In each game, the first row plays the second. By how much does the first row win? 20 means about a draw, 40 a big win and 0 a big loss. Wins can go round in a circle. Each row has two weighted sums of its numbers, A and B, taken from their middle values. A row wins by its A times the other's B, less its B times the other's A.
[ 32  16 -11   0   0   2   2   4  21   4   0  11   7   1   7  -9]
[-49 -62  12  30  -1  13  10 -15 -34  52  -5  10 -11   1  17 -25] -> 24
[  8   6  -4  -3  -1 -15   8   3 -37 -18  -9  11  14  -9 -13   0]
[  2  10   0  -2   3 -17  13  -5 -26  -6 -19  10  17  -6 -19  -1] -> 19
[-12  16   9  35   6 -25  24 -22 -15   6  81   8   4 -25 -25 -22]
[  8  10   1   8   1 -15  12  -3 -30  -2 -11  10  11  -9 -12  -7] -> 19
[-41 -16   1 -33  53  -3 -22   2  16   8  49 -24  -6 -48  32  38]
[  1   1   1   0   2 -25  11   0 -31 -21 -15  10  17 -12 -24   1] -> 28
[-23   2  18  -5 -26  -5  -2 -10 -41  12  62 -43 -43  20  56 -32]
[-48 -70  -1  19  -7   9   4  -6  21  21   5  12  -8   2  19 -26] -> 8
[ 23 -49  -3 -38  56 -35 -42 -72   8  33  56 -21  -4  31  -5 -54]
[ 18  23  -4 -37 -30   6   4  15  25 -11  10  34  25   4   4   3] -> 22
[-17 -18   6  10 -14 -24  -3  21  20  -7 -18 -54 -42   0  49 -44]
[  8   9  -3 -23  -9  -9   9   1 -34 -21 -18  19  18   1 -15  10] -> 39
[ 29  17  -5   3  -5   1   3   3  21   2   2  10   4   2   8 -11]
[  6   3   0   7   2 -20  14  -4 -28  -4 -16  10  13 -12 -14  -6] -> 20
[ 22   6  -7 -16  -6 -10  -1   6  19 -25  -1  16  10   0 -10   5]
[  2 -18  -5  57   9 -30  -3  -6 -44  30 -26   7 -49 -50  43  35] -> 20
[ 11  -4  -3   1  -6 -11   7   3 -50 -14  -7  10  12 -15 -21   7]
[-19  -2  14  45  16  56 -69 -17  -4  15  65   2  10 -31  55 -25] -> 20
[-50 -63   1  -2   1  22   7 -10  32  23  -1   5   8   3  22 -13]
[  1   1   0   0  -2 -23  11   1 -34 -20 -14   9  18 -10 -23  -1] -> 38
[ 11  10   2  -6  -5 -15  10   4 -37 -11   0  13  13   0 -11   3]
[-37 -37   1  35  71 -31 -22  18  11  18 -23 -38 -23  18  27   2] -> 27
[-39 -27  15  -5 -32  65  -5   7  24 -29 -19 -39 -26   3  27 -32]
[ 30  11 -15 -26  -5 -13  -1  27  25 -28 -28  20  -2  13 -25  12] -> 27
[ 10   2   1 -20 -13 -13   2   4  22 -33  -6  14  17  -1 -15   6]
[-46 -64   0   1  -6  19   9 -11 -32  37  -8  12  -4  12  18 -17] -> 17
[-45 -74  -4  14  -4   8   4   0  21  23   2   8  -3   2  19 -19]
[  7  16  -2 -38  63  10 -20  17  16   7 -16 -37 -45  46 -19 -34] -> 8
[ -5   5  -2  10   4 -28  18   0 -27 -18 -11   9  11 -20 -28   2]
[-48  28   9  19  -6   7  16  21  23  30  -7   0  -7 -10  14 -15] -> 17
[-18  10  47  56   4  61  26 -21 -29  21  -5   8   0 -31 -38  -4]
[-53  18  -1   7  -1   3  13  -8  27   8   2   2   8  -2   6 -16] -> 12
[-25 -14   8   0   8  58  20  -5 -15 -33  65  11  21 -25  42   6]
[ 42  14   1  -3 -13   6   2  -1  12  -2  -3  14   4 -18   2  -6] -> 17
[ 16  12  -3  -5  -4  -8   9   1 -37 -10  -9  11  13  -2  -7  -2]
[-22   4  19 -42  19  59 -61 -26   7  34  56   1  10 -34  52 -30] -> 13
[ 30  20  -7   0 -24  -6   5  12  14  -5  -1   7   5  12  -4  -1]
[  7   7   0   5   2 -21  13   0 -31  -8 -15   9  11 -10 -17  -4] -> 18
[-50  22   8   0 -13   8   1   2  18   6   3  18  -3   5  13 -17]
[  2  -3  -8  35 -13 -13 -11  12  15  24 -11 -56 -52   9 -24  31] -> 21
[-37 -70   0  28  -1  -4   4  -9 -40  39  13  12 -11   4  22 -27]
[ 20   6  10  45 -28   7  -4   4  15 -44  -8 -49  15  20  -7  25] -> 22
[ 34  16  -7  20 -50 -30  18  19   7   1   1  -2   4   9 -46   0]
[ -4  -8  -2  49 -11 -22  -3   4  20  28 -10  19 -57   2 -31  30] -> 34
[-48  23   1  20  -1   4  10   6 -38  27  -5   2  -4   0  11 -22]
[-51  15  -5   3  -5   1   4   7  19   5  -2  13   2   7  12  -8] -> 22
[ 23  15  -3  -4  -6 -16   2   0  20  -7   6  16   7   4   0  -1]
[  6  19 -19  39 -12   3  -6   0  19  45 -16 -56 -56  15  -7  18] -> 15
[ 17   8  -4 -17  -8  -8   1   8  19 -23  -2  15  15   1  -5   6]
[-20  -5   3  49  66   0  -9   0  21 -19  62 -37 -33  36  56 -16] -> 19
[  0  -2  -4 -40 -13 -18  -2   8  22  40  -7  21  26   1 -26  23]
[  1   8   3 -12  -3 -15  13  -7 -28 -14 -21  14  18  -2 -20   5] -> 22
[-52  19  -5   5  -2   2   0   6  20   3   3   9   3   2  11 -10]
[ 19  13  -6  36 -18   1  -7  -4  17  52 -13 -51  21  20  -1  28] -> 20
[ 17   2  -5 -27  -4 -17  -7   2  19  52  -4  19  19  -6 -17  15]
[ -3 -26  14  38 -15  17  -3   0 -63  47 -17 -47 -63 -19 -32  52] -> 1
[ -3  12   0  34 -20  -4   1 -10 -38  39 -18 -52 -60  13 -20  33]
[-10 -13   0  32 -12 -23  -4   7  22  13 -13 -55 -49   1  60  40] -> 30
[ -1   9   4   3   1 -19  16  -9 -25  -5 -22  11  14  -9 -22  -4]
[  7   7   8  15   1 -20  19  11 -33   2 -20   2   9 -18 -17  -8] -> 19
[ 18   4  -8  -1   1  -7   7   7  21 -14 -22   7  14   4 -11  -6]
[ 18  27   0   4  -9  -1   0   0  26 -13   0  10   2  -1  12 -10] -> 19
[-48  17   0   3 -11   6   3   2  19   5   1  13   1   0   9 -12]
[  9   6  -1   2   3 -17  13  -6 -31  -6 -21  10  16 -17 -19   1] -> 20
[  7   9   0   0   0 -12  11  -5 -31  -6 -18  10  14  -4 -14  -2]
[-40 -72   2  42  15  15  25  -2 -32 -37   0  -2 -15 -11  16 -42] -> 11
[ 29  21  -4  -2  -7   6   0   4  23   1 -10  13  10  13  10  -5]
[  3  -6  35  20 -20 -21  26 -12 -26  -4 -21  20   3 -19 -37 -21] -> 22
[ 19  14  -5 -17  -7  -3   4   3  22 -15  -7  13  13   4   1   3]
[ 13  12  -1 -17   0  -3   7  -4 -33 -19 -19  10  21  -6  -8  12] -> 21
[ 16  17 -10 -26  -9   0   2  -6  21 -20  -3  17  16   8   4   8]
[ -3 -10 -11 -34 -15 -27  -7   5  20  22 -12  24 -65  11 -24  30] -> 18
[-53 -67  -4  -7 -17  19 -12  18  27   3   8  15  -2   3  20  -3]
[ 22  11  -6 -14  -6  -3   0   6  19 -17  -1  13  11   1   1   0] -> 19
[ -9  -7   6  12   6  70  19  -3 -25 -14 -22   9  13 -18 -35  -3]
[ 20  12  -7 -16  -7  -6   0   5  19 -20  -2  15  12   2  -3   4] -> 19
[ 22  18  -7 -33 -13   2  -2   7  17 -24  -7  16  16  11   2  15]
[  1   1  -4  44  63  16 -19   6  10 -10 -23 -35 -37  44 -19 -22] -> 21
[23  9 -6 -6 -3  1  0  3 17 -8 -3 13  9 -5  2  1]
[ 15  13  -7  21 -22   9  -6   4  16  43 -14 -50 -60  25  -4  37] -> 15
[-18  -9  10 -29  -6 -32   4  -1 -34  35 -20  17 -53 -10  54  26]
[ 24  -3  30 -12 -42   1   8   0  18 -25  -5  32   0   4 -19 -11] -> 14
[ 23  15  -1 -17  -6   2   7  10  20 -14  -7  13  13   4   2   6]
[-14  10  20  40   7 -30 -68 -16  -8  25  74  11  12 -30 -35 -22] -> 20
[ 28  21  -2 -18 -17   7  -1   3  18  -9  -4  17   7  12  11   0]
[ 16  12  -4 -13  -5  -8   6   3  25 -15  -9  14  15   1  -7   5] -> 21
[ 20  11  -5  -6  -6  -6   4   5  23 -11  -6  12  11  -2  -3  -2]
[ 24  18  -6 -17  -6   2   3   5  20 -11  -4  15  11   8   5   2] -> 19
[ 17  12  -3  -4  -4 -10   6   4  24 -11  -6  11  12  -3  -4  -3]
[ 14   8 -16  38 -18  -1  -5  -5  18  46 -10 -51  25  29  -2  34] -> 17
[ 17  11  -5  -7  -3 -10   6   5  23 -13  -6  12  12  -3  -3  -1]
[  0 -53  18  43 -20  40  -4  -2 -21  13  47 -41  -9  -3 -24   4] -> 27
[  8  13  -2  52 -17  -2  -6   5  23  49 -22 -58  24  17  -7  24]
[-26   7  22 -34  24  47 -62 -14  19  39  55  -6   5 -37  43 -34] -> 21
[-47 -68  -4  -5  -9  15   7  -5  24  22  -2  11   1  12  19 -11]
[ 25  18  -5  41 -16  16  -2   3  17 -28  -5 -55  18  21   5  22] -> 36
[-29  -6   7 -20 -23 -13   1 -10 -30   1  53 -44 -36  20  47 -29]
[ 21  18  -3 -34 -17   9  -7   4  17 -22  -7  17  11  14  11  14] -> 23
[ 16  21  -7 -26 -21  -4   5  25  23  -8  14  24  23  -5   1  -4]
[ 22  10  -4  -5  20   2  19  17  26 -18  16   9  23 -19  -3   2] -> 19
[  2  -1  -5 -29  -5 -18   0   8  22  45  -9  17  24  -3 -23  18]
[-16  -2  14  39  15  53 -72 -11  -6   8  66   0   9 -28  56 -20] -> 20
[-27 -20  -4  22 -23  55   8  21 -43  -3 -18 -65 -42   1  26 -50]
[ 12   9  -2   1  -1 -14   8   2 -37 -10 -10  11  13  -8 -11  -4] -> 36
[ 12  12  -6 -32 -10  -5   3   2  25 -28 -14  19  18   9 -10  19]
[ 31  21   7   1 -22   3   3   1  17  -2  13  20  10  14  10  -3] -> 20
[ -3  -1  -3   9   8 -31  14  -7 -25  -9 -13   6  21 -19 -27  -7]
[-33  -9 -10 -20   9  72  -2  19 -25  27  -8  13 -56  -1  41  58] -> 28
[ 15  38   8 -12  12  10 -14  -1  22   8   6  16  -3   4  21 -18]
[ 25  25  -7 -14 -12   8   0  -3  17 -10  -1  15   6   8  12  -2] -> 18
[ 22  17  -6 -44 -12   7  -2   1  18 -28  -8  20  17  17   2  20]
[-30   3  22 -11  29  54 -55 -23  18 -38  60  -5   2 -50  47 -44] -> 15
[ 11   9  -4 -39 -11  -7   1  -2  22 -35 -14  21  21   9 -10  21]
[-42 -14  15 -12 -31 -22   8 -22 -18  -5  45 -41 -28  25  31 -30] -> 20
[ -3   4  -5 -23  73   4 -10   2  16   5 -21 -42 -43  31 -24 -34]
[ 11  15 -23  16   4  -2  -1  16  28 -11   5  10   4  17  -8  29] -> 4
[ 21  16  -1 -17 -10   1   2   0  18 -15  -5  18  12   7   4   7]
[-28  -9  12  -5   0  57  20  -4 -13 -29  71  15 -56 -25  45   3] -> 18
[ 26  22  -1  -8 -10   4   1  13  24  -5   3  19  12   3   7   1]
[26 16 -6 -3 -5 -1  2  4 19 -3  1 12  5  3  4 -5] -> 20
[-17  -6  13  41   6  65 -68 -10  -8  24  62   3   6 -23 -34 -25]
[-16   6  22  24   4 -28  27 -18 -19   8  64   8   8 -20 -40  -5] -> 18
[ -2 -11  22 -26 -25 -22   7   2 -38  42 -13  24  15  -5 -38  10]
[ 18  11   1  37 -16   6  -3   1  20 -40  -8 -56  21  21  -8  33] -> 25
[ 19   9  -3 -33 -11  -6   4  -4  21 -29 -14  17  17   8  -7  14]
[  6  10  -2 -40 -10  -7   4  -1 -38 -34 -19  19  24   8 -16  23] -> 23
[ 16   2   0 -13   1  -9   9   9  22 -27   0  13  18  -5 -12   5]
[-11   3  11  44  14  64 -71 -13 -10  18  70   2  10 -29 -37 -22] -> 28
[ 20   8   0   8 -12  -8   9  -6 -38 -13  -6  14  14   6  -4  -5]
[ 19  22  -2 -35 -19   5   2  13  23 -20   1  28  21   7   2  14] -> 21
[-44 -66   0   1  -6  19   9 -11 -32  40  -6  11  -6  12  20 -17]
[ 10   5   4   7  -5 -12  12   0 -34  -9 -17  13  15  -4 -15  -5] -> 23
[-14  -5   7  16   9  65  20  -8 -21 -12 -26   4  15 -24  62  -7]
[ 19   6  -8 -13  -5 -12   2   7  19 -28  -5  14  14  -3 -11   5] -> 19
[ 10  -3  -7 -31 -14  -6  -3   0  25 -34 -15  25  20   8  -6  19]
[  3   3   2   3   4 -18  14   1 -31 -17 -12   9  15 -13 -22  -3] -> 21
[ -1   8   5  12  -5 -27  22  -5 -24   1 -23   8  13  -8 -32  -5]
[28 15 -1 -4 -3  0  6 14 20 -6  2  7  7 -3  5 -4] -> 18
[  9   5   5   8  -4 -19  10   1 -31 -11 -10  12  10  -9 -15  -8]
[ -5  -2   5  18   4 -30  19  -6 -24 -11 -17   9  17 -16 -31  -7] -> 16
[ 27  19  -7 -41 -15  12  -6   2  16 -18  -6  19  12  18  10  15]
[ 38  17  -5  13   3   3   0  -2  20  18  -4   7   2 -15   9 -14] -> 25
[  7  -1 -11 -16   1 -11   2   6  18 -34 -10   8  13   0 -19  17]
[-23   2  16   9 -22 -11   0  -8 -41  17  62 -44 -45  13  58 -38] -> 22
[ 13  12  -7 -39 -11   2  -2   6  21 -32 -10  19  20  14  -8  26]
[ -5   4   5   3   2 -21  20 -12 -20  -5 -25   9  16 -11 -28  -2] -> 18
[ 22  12  -5 -13  -8 -12  -1  10  21 -21  -4  12  10   5  -5   4]
[ 22  17  -3  50 -17   7  -1   2  19 -24 -10 -56  15  20   0  21] -> 20
[ 17  33 -25  -9  -6   9  -2   2  23 -16  -1  10  10   1  13 -11]
[ 11   6  10  -3   2 -20   4   6 -31 -20 -10   8   9  -2 -18   4] -> 16
[ -4   5   8  27   8 -33  24  -7 -13  10 -28   4   9 -17 -32 -18]
[-32 -14  10  48  83 -13 -30  16  13  49 -26 -36 -27  29  43 -16] -> 8
[ 26  12  -3   3   4   7  -1  12  31  -9 -31   4  30  18  -4  -3]
[  6   4   0   3   0 -21  10   0 -33 -12 -12  10  13 -10 -18  -4] -> 23
[  9   6  -2   4  -2 -17  10   1 -34 -11 -11  12  14  -8 -12  -4]
[-10   5 -13 -16   7 -29  15  16 -34 -24 -17  -1  20 -10 -26   5] -> 17
[-49 -71   1  39   5   7   9   0 -28  47   4   3 -12 -12  12 -36]
[ 23  16  -8 -12  -7  -1   2   3  19  -9  -5  14  11   4   4   0] -> 17
[ 25  14  -6 -14 -13   1   4   1  19 -16  -5  16  14  11   4   3]
[-11  -6  -2 -23  -1 -29   5   7 -32  43 -13  13 -59  -8 -39  24] -> 19
[ 21  15  -5  -8 -11   6  -3  11  25  -1   8  11   6  -6   0  -7]
[ 28  17 -16  -6   1   0   0  -5  19  -5 -12   8  14 -19  -2  -4] -> 20
[  0  16  -1 -45  73  18 -23  10  10   3 -18 -36 -44  42 -12 -30]
[-15   7  23  -2   0 -25  17 -16 -22  -9  64  14  16  -8 -39  13] -> 17
[ 14   1   3 -20  -9 -10   2  20  17 -30   3  22   9   5  -9  15]
[ 16  13  -4  42 -16   3  -3   2  18 -36 -13 -55  21  16  -5  24] -> 19
[ 12  10   4   4  -4 -18   8  12 -42  -9  15  14   8  -2  -7   2]
[  7  16  -2   2   8  -9   5  -5 -32  -8 -13   7  16  -7  -7  -9] -> 18
[ 20  12  -3 -14  -8  -5   0   5  19 -22  -1  15  11   2  -2   4]
[ 25  14  -4  -5  -4  -2   3   6  20 -11  -1  13   9   1   6  -4] -> 20
[-42 -70  -1   0 -12  19   4  -8  25  16  -3  11   5  15  23 -12]
[-20 -17  15 -38  -1  67   4  -1 -27  29 -19  15 -57  -7  48  31] -> 11
[ 12  11   4  27  67  10  -8  -2  17  18 -12 -40 -45  36  -9 -58]
[  4   6  -7  44   0  -1  -5   3  16  48 -11  12  12   2 -16  22] -> 11
[-45 -75  -7  14  -3   5   5   2  21  21   3   8  -2   3  17 -20]
[-44  19  -1  17 -19   5   5  -4  21   3   5  11   5  15  16 -18] -> 21
[ -3  17 -25   2  10  -9  10 -14 -31  -9 -34   1  16  -9 -16 -25]
[33 17 -7 -3 -4 -4 -1 -6 18 -2 -3 16  4  4  9 -4] -> 22
[ -1   3  -8  38  64  17 -19   3   6 -13 -27 -38 -39  48 -24 -16]
[  2   2  -5   0   6 -22  20  -1 -22 -16  60  18  10 -13 -41   3] -> 19
[-29  -4  16 -19  -1 -30  22 -16  -6 -20  51  16 -56 -14  50  13]
[ 30  27 -13 -15  -6  11   3   5  19  -6   3  15   3   1  16   5] -> 23
[  8   0  -3  46 -12  -8  -8   6  19  41  -5  20  23   7 -20  25]
[ 18  -2  -6 -17  -2  -7   3   4  23 -20   1  13  21  -6  -5   0] -> 28
[  7 -12  -2  44  -9 -37 -11 -10  20  19 -27 -47 -52  11 -36  31]
[  9  -3  -4  46 -13 -12  -8  11  15  36  -5  20  25   7 -19  25] -> 25
[  4   8  -2  -3   4 -31  12 -18 -25  -5 -27  13  13  -7 -23  -2]
[ 17  15  -5 -24  -5  -2   5   1  23 -20  -7  15  16   5  -3  11] -> 20
[-29 -35   4 -17 -22 -23 -13  12  10 -36 -18 -44 -31   3  38 -21]
[  7   1  -4 -19  -4 -16   1   5  24 -31  -7  14  19  -4 -17   9] -> 14
[-47  22  -7  -3  -5   7   2   4  19   8   2  12   2   8  17 -10]
[-34 -69   4  49 -11  13  13 -16 -34  44   4   8  -7  11  25 -41] -> 21
[ 28   7   0  14 -22  -5   7  -5  22 -17   1  15  17  14   3 -10]
[-14   8   7  56 -15 -11  12 -16 -30  50  73 -51 -66   6 -25  22] -> 22
[ 15   9  -6  -4  -3  -6   2   9  22 -14   1  13  12  -9  -4   0]
[-11  -8   3 -19  -1 -31   8   2 -32  49 -18  13 -60 -13  64  14] -> 13
[ -2   9  -4   9 -24  -3  -1   2  22  26 -22 -49 -52  21 -27 -50]
[ 14  12   0   3  -1 -10   9  -2 -33  -4 -12  10  10  -5  -9  -5] -> 26
[-60 -35  -6  32  81 -32 -28 -61  19 -16 -17 -29  -5  17   8  33]
[  2  -3   4 -13   5 -28   1 -12 -38 -28 -18  19  14 -15 -27   7] -> 11
[ 19  15  -4  15   1 -13  -2  -1 -36  -7 -16   2   7 -25  -4  -7]
[  7  -3  -3  44 -12  -9  -6   9  17  39  -3  19  24   6 -21  26] -> 28
